(in the rows, 128 means zero)
Rotation paths and how fast each direction turns (degrees per step):
Each turn is a multiple of 5 degrees from 10 to 175, or 0.
Each row of a path follows its step; steps can be skipped.

step 0: [124 126 122 131 130 138 130 133 132 132 124 122 133 129 122 128 131 127
 122 126 131 121 134 131 129 128 130 142 137 129 131 117 131 118 131 133
 126 120 129 138 128 130 128 131 115 123 129 123 143 141 129 127 130 126
 149 128 120 126 130 125 126 118]
step 1: [134 127 133 124 124 131 136 136 131 121 125 135 134 117 130 128 138 130
 125 129 120 128 136 131 131 125 113 123 128 131 129 131 137 120 128 131
 138 120 137 135 124 129 117 116 121 128 136 129 119 132 125 140 122 134
 128 135 130 124 138 132 123 118]
step 3: [112 132 134 127 133 123 129 124 134 133 138 117 115 130 124 128 129 134
 125 124 128 125 124 119 130 121 130 115 141 123 141 127 129 137 123 124
 133 135 126 132 130 127 124 136 135 123 140 130 121 129 131 121 141 128
 127 130 123 127 123 125 129 132]
step 4: [123 123 129 117 134 137 127 135 124 125 117 114 118 123 132 140 114 124
 128 125 125 121 125 129 137 126 132 127 122 120 123 133 126 131 124 130
 132 125 119 131 119 133 127 137 134 133 134 119 133 131 134 125 129 117
 140 128 134 122 135 129 132 126]
step 5: [137 119 125 139 128 135 127 129 123 122 132 127 119 125 134 126 123 122
 119 122 115 131 120 124 123 124 130 125 118 126 118 122 128 120 130 128
 133 116 138 136 133 127 129 119 124 131 120 133 127 126 132 134 124 122
 134 135 120 118 133 136 135 138]
step 9: [136 128 127 132 123 134 123 144 117 119 123 133 126 139 132 117 133 139
 122 126 124 132 129 118 125 125 135 122 124 123 136 132 126 121 115 129
 141 129 125 128 126 128 121 130 121 127 138 133 126 132 139 120 124 129
 132 120 119 131 125 127 133 129]
step 11: [118 128 125 127 123 123 125 134 128 136 129 129 118 123 118 130 124 130
 127 131 135 133 126 124 136 122 116 127 120 124 117 114 134 131 141 122
 129 121 125 115 132 130 140 133 125 136 130 126 128 123 132 130 141 124
 127 138 128 131 129 138 130 134]
step 13: [141 127 125 139 129 136 129 128 128 120 134 120 133 125 133 130 117 130
 133 131 127 131 141 127 134 133 137 130 129 121 130 134 118 123 139 130
 127 143 127 126 131 114 123 120 122 130 132 128 127 131 142 126 129 125
 124 119 128 122 137 130 127 129]
step 15: [123 132 132 134 129 123 112 133 121 135 121 132 117 125 119 131 141 125
 129 121 133 122 133 128 124 134 132 132 128 130 130 113 127 121 125 134
 126 132 126 121 134 140 131 140 118 132 132 134 141 127 125 133 121 128
 126 122 131 128 123 122 125 135]
step 19: [129 120 137 132 131 123 115 138 138 133 130 110 124 126 126 132 133 132
 126 132 128 128 135 137 138 122 137 133 128 136 130 130 120 138 130 126
 119 131 118 132 134 131 140 133 127 126 136 128 129 126 134 131 124 126
 134 131 134 140 133 125 124 120]
Directions:
[127 129 131 125 127 129 126 129 130 130 128 126 127 130 129 129 129 127
 131 128 129 127 128 129 126 128 130 128 127 127 126 130 129 126 129 126
 127 124 127 126 128 129 130 127 125 130 131 127 127 131 125 131 128 129
 128 128 126 126 129 127 129 130]
100
[127 128 129 131 128 128 125 125 129 129 130 130 124 131 127 124 127 128
 127 127 128 129 128 126 126 128 128 130 126 126 129 127 126 126 126 128
 127 128 129 128 129 128 127 127 128 130 130 128 131 127 126 127 127 128
 129 131 127 131 125 128 126 129]
115
[127 129 128 131 131 125 128 130 126 128 127 128 128 130 130 128 127 127
 128 127 130 128 126 129 127 127 129 127 129 131 130 126 126 129 127 126
 128 126 125 130 130 126 130 126 126 128 128 132 125 127 129 128 125 127
 128 125 125 129 127 125 127 128]
110
[127 130 128 128 130 128 130 130 130 127 127 129 129 129 127 128 127 128
 129 129 128 125 127 130 129 130 124 128 128 131 126 125 130 124 127 127
 129 126 133 128 130 128 128 128 127 132 125 128 130 128 128 129 130 128
 127 129 126 129 128 131 126 127]
70
[125 125 129 131 129 129 129 131 131 124 129 128 127 128 131 127 130 129
 127 128 128 127 128 127 127 127 129 132 126 129 129 131 128 126 129 131
 130 127 127 128 127 129 129 128 126 126 126 129 130 127 128 128 127 127
 128 127 128 128 130 130 132 126]
80

step 0: [131 112 134 140 129 131 123 132 117 133 135 119 110 129 126 131 136 123
 125 122 129 128 135 134 132 134 141 114 130 134 140 123 128 127 137 137
 128 126 123 116 130 133 130 131 121 122 133 129 128 127 132 137 114 119
 120 134 131 133 129 123 123 136]
step 1: [143 145 133 130 117 125 127 127 130 121 129 129 116 136 138 126 140 130
 135 124 128 123 119 129 113 130 125 120 129 126 120 118 134 135 126 127
 111 137 127 129 127 127 131 140 128 120 131 138 124 125 125 122 139 121
 128 138 137 125 128 131 130 133]
step 3: [130 130 134 134 125 109 130 125 117 129 132 116 123 125 127 118 112 118
 131 128 124 131 117 142 122 126 111 135 133 130 130 129 130 133 131 127
 128 135 131 129 136 128 133 128 129 117 113 119 116 132 134 123 134 126
 123 123 139 126 123 127 130 126]
step 6: [141 120 129 130 143 130 135 135 125 123 140 144 117 137 138 130 123 127
 125 132 118 124 141 138 138 130 130 123 127 130 137 136 126 126 122 126
 130 124 126 128 132 131 133 127 125 136 143 130 122 139 130 125 135 127
 125 124 141 137 136 131 129 137]
step 7: [132 130 128 132 121 122 121 127 124 121 139 123 118 139 130 122 135 125
 134 127 123 126 126 126 136 118 129 127 121 135 129 132 139 140 123 129
 125 140 138 130 109 132 123 132 125 120 122 114 121 135 124 127 122 129
 141 132 128 123 143 138 126 122]
step 11: [130 133 128 145 116 129 111 129 129 136 130 129 123 130 117 124 118 126
 124 117 119 114 143 134 127 128 123 126 125 122 133 115 133 133 127 129
 128 137 133 125 124 119 132 132 117 124 121 140 128 129 127 131 125 126
 123 120 135 114 126 128 134 127]
step 14: [133 130 128 117 131 117 114 125 123 134 133 120 127 118 133 126 112 129
 130 135 120 136 125 113 133 115 127 127 116 136 137 127 129 128 131 131
 132 124 126 139 134 127 137 121 125 130 139 131 114 129 136 124 128 134
 128 122 137 136 135 122 124 128]
step 15: [118 134 121 144 125 131 129 138 130 131 126 133 132 126 126 128 132 120
 129 124 123 130 130 121 136 125 126 122 122 123 117 129 123 127 126 127
 128 132 127 125 113 118 139 120 115 138 130 118 114 130 116 130 136 110
 133 123 130 132 134 133 118 119]
step 16: [120 131 133 130 135 125 131 124 127 131 129 122 116 112 123 138 135 129
 137 127 122 132 142 124 142 128 129 113 126 125 125 129 141 126 120 131
 135 131 126 129 139 135 122 133 138 135 137 133 131 145 129 131 133 132
 136 133 131 122 139 122 125 129]
step 17: [129 130 128 135 129 147 133 128 130 120 132 147 116 135 122 124 114 133
 128 145 128 124 132 122 141 134 130 124 119 126 119 115 132 139 129 121
 134 143 127 132 123 124 129 129 129 116 125 126 124 127 131 126 132 127
 129 129 136 128 125 131 127 128]
Directions:
[129 129 128 125 129 127 129 126 126 133 128 126 129 128 128 128 128 130
 126 127 130 128 124 128 127 125 125 130 127 126 127 130 127 126 128 127
 129 129 129 129 126 128 125 126 126 126 128 125 127 126 129 129 130 127
 129 127 129 129 129 124 127 128]
65

step 1: [132 127 126 133 129 139 133 135 127 131 138 125 123 138 133 134 130 125
 124 128 130 112 124 124 137 126 122 129 118 139 120 131 134 116 135 128
 127 134 128 123 137 136 133 133 134 122 124 131 127 143 124 129 113 125
 117 126 128 125 130 122 131 121]
step 2: [136 130 136 126 136 129 120 124 123 130 122 133 128 116 123 132 132 129
 128 136 133 137 149 131 133 116 129 118 123 135 128 128 118 134 128 131
 132 133 125 128 135 126 132 126 135 130 126 125 123 137 127 114 124 129
 115 125 127 128 119 121 121 133]
step 3: [136 141 114 132 129 134 121 135 124 128 140 133 127 125 128 127 136 127
 128 120 123 131 120 122 138 133 129 141 122 128 126 144 131 116 122 134
 127 124 129 124 135 131 128 126 130 121 123 130 116 132 132 117 119 131
 120 125 130 130 124 128 131 127]
step 4: [126 122 127 135 138 129 133 130 121 128 135 122 116 130 122 132 126 133
 122 118 144 126 137 129 134 119 124 118 131 133 129 133 119 125 133 125
 134 145 127 135 131 129 132 127 133 130 123 137 132 129 123 119 117 131
 121 119 134 129 123 118 125 124]
step 6: [133 134 130 137 134 138 144 128 118 125 138 130 132 123 125 130 126 132
 117 122 133 136 139 119 130 122 129 127 122 134 118 135 125 124 126 142
 131 122 130 127 127 126 129 127 137 129 120 130 125 141 131 119 122 136
 121 125 135 134 132 119 128 129]
step 7: [128 127 117 133 135 121 112 134 134 130 135 130 119 132 128 132 134 129
 138 121 133 134 129 124 139 125 124 119 132 133 123 129 118 118 120 126
 132 132 131 130 135 132 133 121 132 133 127 130 112 123 126 112 125 129
 123 129 127 124 117 127 128 132]
step 9: [129 133 126 131 129 132 135 134 140 131 136 120 136 133 124 126 129 127
 132 126 133 132 141 132 131 124 121 122 122 142 125 123 122 127 129 135
 123 127 138 129 128 143 132 125 143 135 126 123 120 122 122 117 116 129
 121 129 127 126 125 118 128 131]
step 13: [131 122 126 137 126 144 129 130 127 123 116 132 131 119 125 123 136 126
 124 124 137 133 131 123 136 115 116 138 116 135 129 128 126 129 125 132
 126 130 128 129 129 140 128 140 134 136 130 121 129 134 122 113 124 131
 126 122 130 126 124 119 128 131]
step 14: [124 130 128 132 134 134 119 132 129 132 145 127 135 132 129 140 125 130
 127 132 123 135 127 129 144 131 132 122 117 130 116 140 123 121 130 123
 128 129 132 130 138 124 128 124 137 126 126 119 123 129 120 125 121 137
 118 128 117 128 133 123 131 133]
step 19: [137 139 130 127 135 134 125 127 129 135 144 134 124 118 127 125 131 129
 120 124 130 130 130 129 133 121 127 132 129 129 118 133 118 120 138 127
 127 137 132 130 130 131 128 117 133 118 131 123 125 139 125 120 129 120
 112 119 135 138 122 132 127 129]
Directions:
[127 127 129 125 126 131 131 126 130 126 126 127 128 130 129 128 129 131
 127 130 129 127 128 128 130 129 128 127 128 128 127 129 129 128 131 129
 127 127 126 130 129 129 129 127 133 127 133 129 128 128 125 127 129 128
 128 128 126 128 131 127 129 128]
85
[132 125 128 126 127 126 122 127 128 125 127 127 128 129 130 128 125 129
 128 130 130 124 131 128 129 127 127 129 128 129 130 129 127 129 126 127
 128 126 128 130 128 128 128 127 129 129 126 129 127 127 129 127 128 128
 130 128 129 131 127 128 127 129]
140
[127 128 129 129 129 130 129 127 125 127 128 131 128 128 127 128 128 129
 133 127 131 128 130 128 129 127 127 129 127 129 131 127 124 130 132 130
 129 126 128 127 126 127 127 129 128 130 127 132 131 130 125 129 129 128
 129 128 130 127 127 127 129 128]
160
[128 130 127 129 132 130 127 127 127 126 125 131 129 128 128 128 128 127
 128 126 127 130 127 128 128 126 129 125 126 127 127 130 127 130 124 130
 127 125 125 126 129 127 128 127 132 130 126 127 126 128 128 130 128 129
 129 129 125 129 130 129 129 128]
95

step 3: [141 126 126 127 133 125 122 138 128 133 129 115 122 118 135 128 124 123
 122 122 124 117 119 124 140 134 128 121 133 129 119 132 146 124 125 136
 134 121 125 134 133 132 111 128 140 121 133 133 129 121 134 132 130 134
 123 122 126 127 123 125 130 128]
step 7: [126 137 125 129 125 129 121 128 137 132 139 130 120 130 121 143 134 114
 136 140 123 122 132 127 134 126 124 123 130 120 132 131 132 133 123 128
 128 138 137 123 132 127 127 126 136 125 125 125 128 121 135 133 120 129
 115 114 123 115 112 127 127 127]
step 8: [133 116 130 139 138 137 115 127 133 136 134 132 128 129 137 137 123 128
 130 123 132 124 125 126 130 122 129 132 121 124 111 132 126 122 137 139
 128 133 123 132 122 128 113 133 126 126 122 114 129 121 134 129 138 132
 124 126 134 119 134 117 131 129]
step 12: [137 127 120 135 138 126 108 133 140 128 122 128 127 121 130 125 122 129
 127 143 140 129 136 131 135 129 121 128 139 123 132 132 128 114 129 129
 123 139 137 138 135 122 132 126 137 132 137 118 131 125 129 129 126 121
 127 126 125 118 130 130 122 127]
step 15: [144 122 131 125 125 129 134 139 136 142 119 136 127 134 126 129 128 125
 132 134 129 127 142 130 129 126 113 123 120 120 120 128 123 125 124 140
 127 120 130 137 129 131 129 130 137 116 131 130 132 123 137 127 125 128
 122 120 128 127 134 134 143 122]
step 16: [126 117 114 130 138 126 125 127 122 125 133 125 132 130 133 132 126 114
 124 132 136 131 124 121 130 131 135 114 123 126 129 129 139 121 132 132
 130 122 146 120 118 133 125 120 138 130 131 126 134 128 125 131 129 133
 137 124 122 114 133 130 142 124]
step 17: [127 132 131 141 134 139 128 143 125 123 123 120 124 129 128 135 120 130
 125 136 128 125 138 132 134 130 120 128 132 129 139 129 121 130 117 128
 127 120 121 139 122 127 127 124 133 120 138 120 134 123 131 132 148 128
 132 127 118 119 123 116 130 129]
step 18: [128 127 126 132 125 122 127 139 125 137 137 126 139 120 130 137 136 116
 132 142 143 128 122 133 145 130 125 121 124 129 126 138 130 128 123 131
 131 128 133 130 135 128 131 134 129 135 134 127 129 131 132 129 127 120
 128 114 139 136 132 114 133 122]
step 19: [124 131 136 137 135 122 121 127 131 132 127 128 126 126 123 146 118 127
 125 130 130 113 127 128 125 128 119 120 123 120 127 111 146 128 121 143
 119 137 133 130 123 124 128 135 133 120 127 123 127 120 122 127 132 128
 136 131 127 129 127 127 132 129]
step 20: [124 125 135 134 124 134 122 133 122 131 130 131 119 119 133 134 134 130
 139 133 126 128 138 134 140 117 128 130 117 124 136 129 131 119 132 127
 144 125 133 140 127 128 132 127 134 127 120 116 124 130 135 127 128 131
 135 113 130 118 134 138 137 134]
Directions:
[128 127 129 129 127 127 129 127 124 130 127 127 130 126 126 127 129 127
 129 128 128 127 126 129 125 128 130 128 127 127 130 127 128 130 128 128
 127 128 128 129 129 125 130 130 129 125 131 126 127 125 129 123 124 131
 126 128 127 129 129 126 129 127]
85
[128 129 130 128 126 127 129 128 127 131 128 129 125 129 128 128 127 131
 128 126 132 128 131 127 128 127 127 128 130 130 127 126 127 130 132 128
 132 127 129 128 125 127 127 130 127 129 130 127 129 129 129 127 129 126
 127 128 126 129 126 128 130 125]
160
[134 127 127 127 129 126 130 129 129 130 125 129 129 126 128 125 127 128
 129 131 129 127 127 130 129 127 126 128 130 129 128 131 130 127 128 128
 129 129 127 130 128 131 128 128 127 130 131 128 128 130 129 127 129 130
 129 127 130 131 127 130 128 127]
120
[128 130 129 131 129 128 125 128 129 128 130 126 129 128 124 128 128 129
 124 129 129 127 128 129 130 127 127 128 129 130 132 127 128 127 127 128
 129 127 129 129 129 129 131 130 127 130 128 128 125 127 125 128 125 125
 130 130 129 130 128 126 127 127]
55

step 1: [109 125 128 127 133 125 131 120 127 123 125 122 137 126 130 139 134 133
 135 131 125 133 138 126 128 129 132 118 139 113 127 143 130 140 130 138
 121 124 122 135 132 131 129 131 124 124 132 130 128 129 129 131 138 120
 127 130 126 125 124 136 134 118]
step 4: [122 115 143 133 125 121 132 127 128 113 136 141 118 123 134 127 130 130
 135 123 127 128 127 134 131 133 128 136 121 121 134 133 140 129 128 130
 126 141 124 137 130 118 133 124 129 135 131 129 123 125 137 127 128 123
 128 138 133 133 134 122 136 125]
step 5: [131 126 129 137 140 131 126 132 128 122 122 122 124 122 132 132 127 133
 135 124 138 127 127 135 137 134 127 139 120 122 117 133 138 133 130 128
 129 138 127 135 111 135 132 126 133 127 133 146 133 122 131 125 120 123
 123 116 131 129 132 126 123 135]
step 7: [134 128 130 127 132 130 126 119 132 114 121 133 122 117 120 138 130 137
 127 119 130 118 125 140 128 122 126 122 129 118 128 141 124 139 127 123
 123 128 130 128 123 123 113 123 133 126 120 123 129 120 133 133 138 127
 126 115 128 129 128 135 132 135]
step 8: [130 126 121 130 127 118 128 132 135 119 119 127 131 132 129 140 126 115
 128 125 132 132 125 127 127 136 136 120 131 114 134 146 115 130 123 125
 137 125 139 132 127 133 131 120 137 122 134 125 125 121 123 126 126 126
 114 125 134 125 130 131 128 124]
step 9: [118 125 137 121 132 119 136 118 137 117 129 139 142 129 134 130 137 134
 120 126 128 129 133 127 132 132 134 128 124 123 131 139 125 139 118 126
 115 127 131 137 129 135 127 128 123 136 139 128 124 135 136 130 135 128
 123 134 135 133 128 131 135 126]
step 12: [120 120 138 137 132 139 120 121 127 120 124 121 119 120 134 135 136 135
 140 127 134 127 120 127 126 123 130 131 135 118 126 134 130 131 125 138
 121 139 118 136 127 119 127 124 123 133 121 124 127 120 134 126 132 122
 123 127 130 131 124 122 141 128]
step 15: [131 122 130 136 125 120 127 123 134 118 121 142 114 117 125 127 122 127
 126 129 130 129 129 134 130 134 132 138 116 117 131 140 132 136 136 123
 129 117 128 131 131 124 114 129 140 127 128 130 128 128 138 126 131 115
 124 124 132 125 126 136 128 129]
step 18: [125 123 134 133 130 136 140 127 116 120 117 131 125 131 137 135 134 122
 124 122 125 130 129 132 135 124 127 131 131 122 129 137 130 131 120 129
 119 131 137 133 112 128 125 124 129 111 132 121 120 118 128 130 124 131
 128 118 118 129 127 140 129 134]
step 20: [125 124 138 135 136 130 126 130 138 115 118 125 125 125 132 126 134 129
 128 133 125 125 121 123 125 132 127 134 124 126 121 148 139 127 118 140
 122 123 121 128 125 134 120 131 128 136 129 124 129 129 138 130 136 121
 119 134 125 126 119 134 137 133]
Directions:
[127 127 130 125 129 129 130 129 128 131 127 128 126 126 129 126 129 130
 129 128 126 128 128 127 129 126 129 129 128 126 129 127 129 124 126 131
 126 129 130 130 127 131 129 132 128 126 129 125 127 129 125 128 126 128
 126 128 128 129 129 128 131 125]
45
[129 128 125 129 127 127 127 125 126 129 126 128 133 128 128 130 126 127
 126 128 126 127 131 129 129 127 129 128 126 124 130 126 126 126 128 128
 123 129 128 130 129 129 127 128 128 127 128 129 127 128 127 129 127 129
 127 131 128 125 125 129 128 129]
45
[130 127 127 127 128 129 125 126 129 128 128 127 127 130 127 130 126 129
 128 125 127 129 127 127 128 128 127 125 128 129 128 129 126 125 128 127
 130 128 128 130 128 127 128 127 130 131 127 124 126 125 127 125 128 129
 127 131 129 132 128 126 131 130]
80
[128 129 130 126 130 128 127 128 124 128 128 128 130 126 131 129 129 128
 130 126 128 129 129 126 129 126 128 128 127 129 127 126 125 128 130 128
 128 129 126 128 127 129 128 126 128 128 127 128 130 124 128 129 125 123
 129 127 124 130 128 126 128 128]
60
[130 129 131 126 127 130 127 128 130 128 129 127 129 125 128 129 130 130
 127 128 128 125 131 129 126 126 128 127 127 127 129 125 127 130 126 126
 128 131 128 129 127 123 129 128 128 131 127 129 127 132 129 131 128 128
 127 129 128 130 129 126 127 127]
145
